The same turns and mirrors carry the whole set onto itself, and each row onto the other rows of its family. Which rows share a family with each named row? Give them in list order.
These 32 rows form 4 families of 8 rows each.
tuvo: [  3  -6  -5 -34   0  -5   8   9 -16   2   2  -4   4]
vofuv: [ -4  -5   3  -5   4 -14  20 -10   4   2  -9   1  16]
rebe: [  2  -5  -9  -8  -7 -15  18  -6   9 -16  -2 -20   3]
pivu: [  8  11 -19  -6   2  18  -1  13 -19   9  -6   8  20]
Sibiv: [  7  11 -25  -1 -21  -1  -1  21 -11  -3  -1 -14   1]
kureb: [  2  -3 -11  -9 -13  13  -2  -6   4   4  16   5   6]
rog: [ 16   2 -21  14  -5   3  18   8  10 -11  -5   9  11]
mub: [ 11   0 -13  12 -12   4   6   0   4 -21 -15   6  15]
patil: [ 12  -6   0 -18 -17  12   8   3  -1   2   7   9   3]
kizo: [ 19  15 -27 -11 -19   2  10   4 -17  -7  -3 -17   0]
Pobir: [-8 -9  0 -3 15  2  8  3  7 -1 -6  5 22]
bibib: [  8   6 -14  -1   6 -11  23  13 -18 -10 -22 -17  18]
kivod: [  8  12 -22  19  -4   9   9  -1   6 -10 -11  -9  18]
rofe: [ -9  -2 -14  -2  -5   9   3  15 -11  10 -15  10  25]
pud: [  0   2 -12 -22   5  -1  14   7 -18  16   9 -18   7]
kipa: [ 10   0  -5  -6 -13   8   0   9  13   8   1  11   7]
sado: [ 14   5 -27  -2 -13  16   2  17 -20  -7   5 -12   7]
tubo: [  5   8 -16  17   1   2  19  -4   9 -11 -17  -3   9]
tene: [ -9  10 -11  -7   5  -2  13   3 -24 -15 -16 -17  21]
rer: [  5  -3 -11 -30  -6   1  -1  11 -20   5   9 -10  13]
pebiv: [ -2   6 -24  11   7 -10  14   5 -16  -7 -12 -20  20]
zile: [  3  -9   0  -9  13   3  20 -14  -4  -2  -6   3  22]
Bup: [ 25   7 -26  -5 -18   8  12  13  -7 -11  -4 -15   2]
fakep: [-15  -2  -1  -8  13  -4   7  -6  -4   4  -5   3  20]
nelip: [ 19  -4 -16  -7  -9   6   5   3  14   8   7   5   2]
Raf: [ 11  -9   0 -14  -6  -9  11 -10   4 -17   3 -13  -1]
saf: [ -3   7 -15   0  -3  11   4   3 -17  16 -21   7  10]
Sipo: [  0   5 -22  -8   8  -4  18  -2 -24 -15  -9 -24  15]
fori: [ 13  -5 -10 -10  -4  -9  17   4   3 -22  15 -18  12]
zipu: [ -6  -1  -4 -21  -4  -2   4   0 -26   6   1 -20  12]
boz: [ -1  14 -26   0   0  13   8  17 -14  10 -11   1  23]
Mel: [ 18   2 -10  -5  -5  -7  20  -8  -5 -14  10 -20  -2]

Same family as zile: Sibiv, kureb, mub, bibib, pud, saf, fori
Same family as fakep: kipa, tubo, rer, Bup, Raf, Sipo, boz
Same family as zipu: vofuv, rog, patil, rofe, sado, pebiv, Mel

The same turns and mirrors carry the whole set onto itself, and each row onto the other rows of its family. Which rows share a family with each named row? Give them in list order.
These 36 rows form 6 families of 6 rows each.
serif: [ 10   3 -11 -13  -2  18   1  -3 -26  -2 -10  16   6  -9]
Guzo: [ -9  -3   7 -27 -16   6  -5  12 -11  -5 -10 -15   8 -11]
kitu: [ -5   2  31 -11   6   0 -12   0 -17   4  -3   8  16  -6]
Zira: [ 21   7   8  12  -5  13  22 -12 -25   2 -12  -3   8 -10]
Fur: [ -3  -9  22 -14   7  -1  -7  -8 -30   2  -4   3  17   2]
gomun: [ 24   2  22  16  -7   7   2  -9 -19  11 -16  -9  -4 -13]
Tiged: [ 19   8   7  -5 -27   6  14   4   0   6  -9 -12  -3 -12]
Sir: [ -2  -4  -1 -15  -2  15   8  -1 -26  -3 -13  15  19 -13]
tamir: [ 20   5  -5 -13 -14   5  12   4   8   2  -1 -11   3 -13]
fus: [ 18   7 -10  -8 -18   3   9  -2   7  -9  -7 -12   4  -7]
vato: [-11  -5  16 -17  -6  -8 -11   5  -5  -1   1  -8  20 -15]
nof: [ 12   6  -2 -16   9  20   1   4 -25   3  -5  12   6 -12]
Kol: [ 10   3  -5 -14  -3  15   4  11 -27  -8  -9  14  15 -11]
zis: [ 15  13  -6 -12 -15  11   9  11  -1 -10  -8 -11   9 -19]
nufa: [  8   6  16  13 -12   0  -7  -4   4  -4   2 -22   8   4]
potel: [ 18   6  -1 -20  -1  20  13  -1 -23  -8 -15   7   4  -7]
zaze: [ -4  -9   7 -25  -9   0 -11   4 -14  -5  -8 -17  22  -9]
Dut: [ -5  -5  31  -2   9  -2  -8  -9 -21  -3  -1   9   7  -7]
vur: [  7  -1  12  10 -15 -11  -7 -13   2  -4  -2 -21   8   3]
neper: [ -7  -6   1 -24  -6  -8  -6  -2   0  -8  -2 -14  14  -6]
Dipet: [ 24   7   2 -14 -18  10  13  -4   4  -4 -11 -11   0 -17]
fudu: [ -5   1  20  -6  15   3 -10 -16 -27  -4  -1   4   6  -3]
bivat: [ -8  -3  29   8   6   6  -1 -18 -24  -4  -8   2  11  -5]
zozu: [ 24   6   7  15  -1   4   8 -16 -29   8  -5  -3   3  -3]
ruda: [ -1  -4  21   0  14   5 -14  -8 -29   8   0   3   8  -5]
Nul: [  9   3  23  18 -16  -3  -1 -14   2  -8 -13  -5   6   1]
Nev: [ 10   2  18  20 -18  -2  -6  -7  -1   0  -6 -20   3 -11]
tura: [ 15  10  -3 -14  -5  21   2  15 -24  -3 -18   2  12 -13]
fite: [  8   4  25  12 -19  -2 -10 -11   1  -3  -3 -13  14   3]
daves: [ 27   2  12  18  -4   7  10  -8 -27   1 -12  -7  -2 -11]
zuz: [ 21   0  18  18  -9   9   3 -17 -21   3 -13   2   0   3]
dasim: [ -8 -11   9 -16  -7 -11  -8   3 -16  -6 -11  -7  27  -3]
golor: [ -2   7  30   4 -18  -5  -7  -1  -6   1  -1 -19  10   3]
kef: [ -8 -13   3 -18  -6   0 -14   5  -4  -3  -2 -17  11  -9]
Sut: [ 24   8   8  17   1  16   1  -7 -24   8  -6   1  -1  -5]
Mupat: [ 20   6  -2 -17  -9   5  20   0  -5 -10 -19 -11   4 -16]

Same family as Kol: zaze, Dut, Dipet, fite, daves
Same family as gomun: kitu, Nul, tura, dasim, Mupat
Same family as Sir: Guzo, Zira, Tiged, bivat, golor
Same family as zis: Fur, vato, potel, Nev, zuz

The same turns and mirrors carry the whole set onto itself, and each row onto the other rows of its family. Which rows share a family with each named row? Give them in list order.
These 32 rows form 4 families of 8 rows each.
Rim: [21  4 21 17 -4  8 23  7 -5]
musu: [27 -9 -6  8 -2  1  6  8  8]
Leke: [  4  -3 -20  14  11 -19  15   1  -7]
defe: [ 17   2   4   5 -12 -16  22   3  18]
las: [ 16  -6 -10   5  -5 -12   7   8  13]
gimer: [  6  -5 -16   3   6 -19  11  -4  -6]
Kup: [  1  -4  -8  16  -2   2  25  19 -11]
Dus: [ 27  12  13  12  -4 -15  22  -9  12]
dufo: [ 11   9   6  32  -7 -11  24 -11 -23]
Fubuf: [ 12  -1   2  23   3   0   5  -1 -25]
pena: [25 14 20 21  1 -1 28 -2 -2]
zufi: [ 37   3   5  16  -5 -10  26 -15   3]
Pavud: [ 26   3  22  23 -11  -1  25   1   0]
sapo: [ 14   5   8  26  13  -2  10  -3 -22]
peku: [ -3  -2  -3  19   8  -3  21  13 -19]
kebob: [  3   0 -15  24   4  -2  14  14 -15]
Popu: [  7   3 -22  15   1 -24  16  -6  -1]
pib: [ -5  -6  -6  12  -1  -7  17  10 -19]
dip: [  9   3   3  11 -18 -15  33   5  10]
kab: [  3  16   4  26   0 -15  33  -7 -14]
ruvok: [ 12   9  -5  31  12   0  16   1 -21]
tam: [ 26   3  15  25 -12   2  31  -2 -10]
Lavu: [ 28  11   6  17  -1 -18  13 -19   4]
Los: [ 20  -2  -3   4  -9 -17  37  -4  10]
tikos: [ 20 -13 -14   7   4  -6  13  10   7]
Feke: [ 11  12  15  30  -3 -14  27  -8 -15]
pakom: [ 20   5  -4  22  16   0   6  -5 -16]
Terer: [ 17  -5  -6  10 -12 -18  31   5  15]
Rigob: [ 33   2   5  17  -7 -17  19 -11  11]
dezug: [ 13  17  10  31   5  -4  30  -3 -15]
lof: [ 20 -12  -6  -4   1  -6  18   6   6]
Lon: [  4  -3 -22  15  -1 -16   9   8  -2]

Same family as Terer: Leke, Pavud, sapo, peku, tikos, Feke, Rigob
Same family as dip: Rim, musu, Kup, Popu, kab, Lavu, pakom

